The same turns and mirrors carry the whole set onto itself and the rows of a family onto each other. Which other rows belong to the same family as each row named below? List them in the order they appear above.
These 21 rows form 7 families of 3 rows each.
j104: 11	13	-13	30	-9	28	-5	-31	1	-10	-11	-15	-56	-15	3	-22	-9	36	1
j852: 7	9	-6	24	7	42	-15	-18	7	9	29	8	-39	-15	10	-24	-3	21	12
j718: 13	-12	53	45	11	-18	5	40	9	15	-25	21	2	14	19	24	4	20	-24
j272: 20	2	-12	46	14	16	-1	-24	-16	10	14	-11	-53	-10	14	-18	6	35	4
j78: 24	-10	47	49	-18	-17	-6	21	20	-4	-34	6	-1	-7	-10	30	4	19	-40
j896: 10	-13	52	39	3	-22	11	34	13	-16	-14	24	4	8	1	25	8	22	-37
j805: 29	-12	32	45	5	-38	-10	42	14	8	-24	0	10	4	0	40	3	9	-21
j213: 24	-14	-2	-52	-35	-5	25	14	-10	-22	-24	-23	25	9	14	7	-6	3	18
j655: 6	-15	45	44	17	-18	-3	34	6	18	-15	16	-8	0	-4	36	24	10	-26
j206: 30	-19	-5	-41	-29	9	17	16	-3	3	-20	-22	38	16	30	15	-9	-2	25
j907: 2	-20	45	40	-3	-17	3	47	-3	12	-1	15	5	7	-9	31	-7	6	-38
j103: 39	-22	-25	-38	-35	9	9	3	-17	4	-17	-35	11	-1	11	26	7	-4	28
j346: 34	-16	-9	-31	-56	1	15	-2	-10	-11	-33	-41	22	-2	0	12	-13	4	3
j3: -1	1	-16	23	12	43	8	-18	-8	4	11	0	-48	9	30	-16	-6	33	13
j830: 4	11	-8	14	9	34	6	-25	3	-22	11	6	-49	-6	17	-27	3	36	11
j348: 31	-22	-2	-39	-24	-12	16	12	-17	13	-12	-35	42	2	11	9	4	-8	17
j577: 4	-13	52	42	6	-14	-1	52	15	-19	-14	7	-2	-1	-13	34	5	16	-20
j16: -2	8	-31	18	23	27	-5	-20	-2	3	17	-17	-43	-4	11	-17	-3	23	19
j271: 22	-8	-1	-52	-33	-2	8	24	-19	13	-22	-26	15	-2	8	-3	-14	-9	30
j223: 27	-23	12	-46	-39	9	23	18	-20	-15	-16	-33	23	-6	1	7	8	2	27
j43: 6	8	-2	27	12	30	3	-14	-4	-20	24	-16	-39	-14	6	-36	-5	38	18

The rest of the family of j16: j655, j348
The rest of the family of j272: j805, j103
The rest of the family of j3: j718, j206
The rest of the family of j43: j577, j223
The rest of the family of j78: j104, j346

The same turns and mirrors carry the whole set onto itself and the rows of a family onto each other. Which other rows belong to the same family as each row named below? List them in the order they appear above.
These 18 rows form 6 families of 3 rows each.
j498: 14	4	25	49	20	14	26	21	-7	-19	20	-14	16	23
j574: 46	-4	3	15	0	12	28	23	13	-2	2	-16	4	20
j47: 11	-9	5	48	10	23	49	0	10	10	4	-14	-15	24
j250: -1	31	-4	0	-15	-34	13	-27	6	15	-6	-73	17	-3
j991: -13	24	26	11	5	23	-29	-21	1	22	-45	24	-7	19
j363: -37	38	26	-5	10	-21	-30	3	13	19	-20	-22	6	-33
j485: -22	26	19	34	1	-25	-3	-31	-20	-4	8	-72	30	5
j720: -37	14	13	3	-19	-22	-10	-38	-13	2	8	-68	-4	16
j356: -15	32	17	15	0	8	-33	-12	3	14	-72	2	4	6
j799: 2	-23	3	27	-3	-12	-5	5	4	7	12	-73	5	-20
j742: -1	-5	16	21	5	12	40	17	3	-12	29	-17	-20	31
j869: 18	-4	2	46	14	21	37	24	13	0	-29	-8	-8	15
j957: 5	-1	34	32	-8	8	-13	39	35	-16	-1	7	-5	3
j415: 7	45	22	-15	-12	-3	-34	-5	14	8	-39	9	13	13
j433: -33	22	6	31	-16	-19	4	-54	0	24	-16	-63	-1	9
j700: -20	17	-6	42	-15	-25	19	-28	8	12	-33	-74	5	1
j159: -16	41	42	13	19	6	-39	-5	-19	-4	-24	9	27	10
j177: -23	24	31	-20	12	18	-32	-3	-16	5	-17	16	-10	18

The rest of the family of j869: j356, j700
The rest of the family of j742: j720, j177
The rest of the family of j574: j250, j415

The same turns and mirrors carry the whole set onto itself and the rows of a family onto each other. Which other rows belong to the same family as each row named below? List them in the order they appear above.
These 32 rows form 4 families of 8 rows each.
j937: -57	-47	-29	-23	9	-30	-27	31	-16	-50	9	-18	-46
j127: -48	-60	-1	10	40	6	-29	-15	-25	-23	1	36	-15
j111: -51	-80	-24	-15	4	-38	-47	20	-1	-54	11	-25	-40
j257: -41	-29	5	24	-8	-6	-25	-31	17	-43	-9	20	4
j398: -46	-58	4	29	4	-25	-27	-28	41	-41	-13	16	-10
j403: -52	-50	-60	1	38	-18	-30	5	-29	-9	17	-15	-46
j393: -38	-84	6	18	57	-4	-36	-23	-6	-39	-7	20	-14
j469: -6	-46	-42	6	1	-3	-13	-22	41	-66	-12	-42	7
j17: -6	-54	-41	19	6	8	7	-26	47	-63	-6	-32	-7
j992: -3	-30	-23	37	7	17	-7	-36	23	-70	-5	-26	-28
j526: -6	-33	-24	50	0	17	-37	-4	-13	-70	25	-7	-7
j629: -26	-54	-28	24	-3	13	-55	-27	4	-8	-7	27	-13
j988: -25	-34	-47	42	27	16	-59	-37	-20	-35	14	2	-18
j752: -44	-54	-53	44	8	-33	-59	20	0	-34	32	-4	-24
j657: -10	-44	-11	33	14	3	28	11	5	-69	14	-25	-31
j88: -30	-54	-52	28	6	12	-52	-41	26	-30	2	13	7
j452: -20	-75	-17	46	25	-8	15	-1	13	-69	27	-30	-40
j872: -30	-63	-20	37	74	-26	6	16	3	-33	0	-3	-23
j656: -28	-47	-6	-4	13	-49	-35	11	28	-58	-26	-26	3
j432: -1	-33	-19	16	-23	-6	-21	-21	22	-41	-15	-30	8
j811: -31	-24	-2	-12	-4	-31	-11	6	13	-66	-18	-28	-5
j901: -45	-68	-77	4	50	-3	-42	4	-5	-14	13	5	-27
j215: -25	-67	-52	-20	51	-15	12	15	22	-37	-15	-32	-25
j537: -48	-82	-58	-13	50	2	-41	-9	-5	-14	1	12	-25
j683: -31	-68	-33	-14	50	2	-31	12	-15	-10	-17	15	-47
j959: -11	-41	-29	-2	42	-10	20	15	19	-46	-26	-28	-50
j552: -32	-52	-14	9	59	-11	19	27	-17	-31	0	1	-31
j795: -24	-52	-33	-22	6	-24	5	9	-3	-40	-3	-58	-33
j371: -34	-71	-60	-25	32	-16	3	13	18	-46	-1	-43	-37
j674: -3	-59	-29	53	20	-6	-47	-1	-10	-72	27	-29	-1
j98: -47	-35	-48	28	12	-9	-57	20	-26	-36	29	14	-29
j518: -16	-59	-53	34	20	26	-53	-39	12	-43	10	5	4

The rest of the family of j257: j937, j127, j526, j657, j811, j552, j98
The rest of the family of j537: j469, j17, j88, j901, j215, j371, j518
The rest of the family of j629: j403, j992, j988, j432, j683, j959, j795

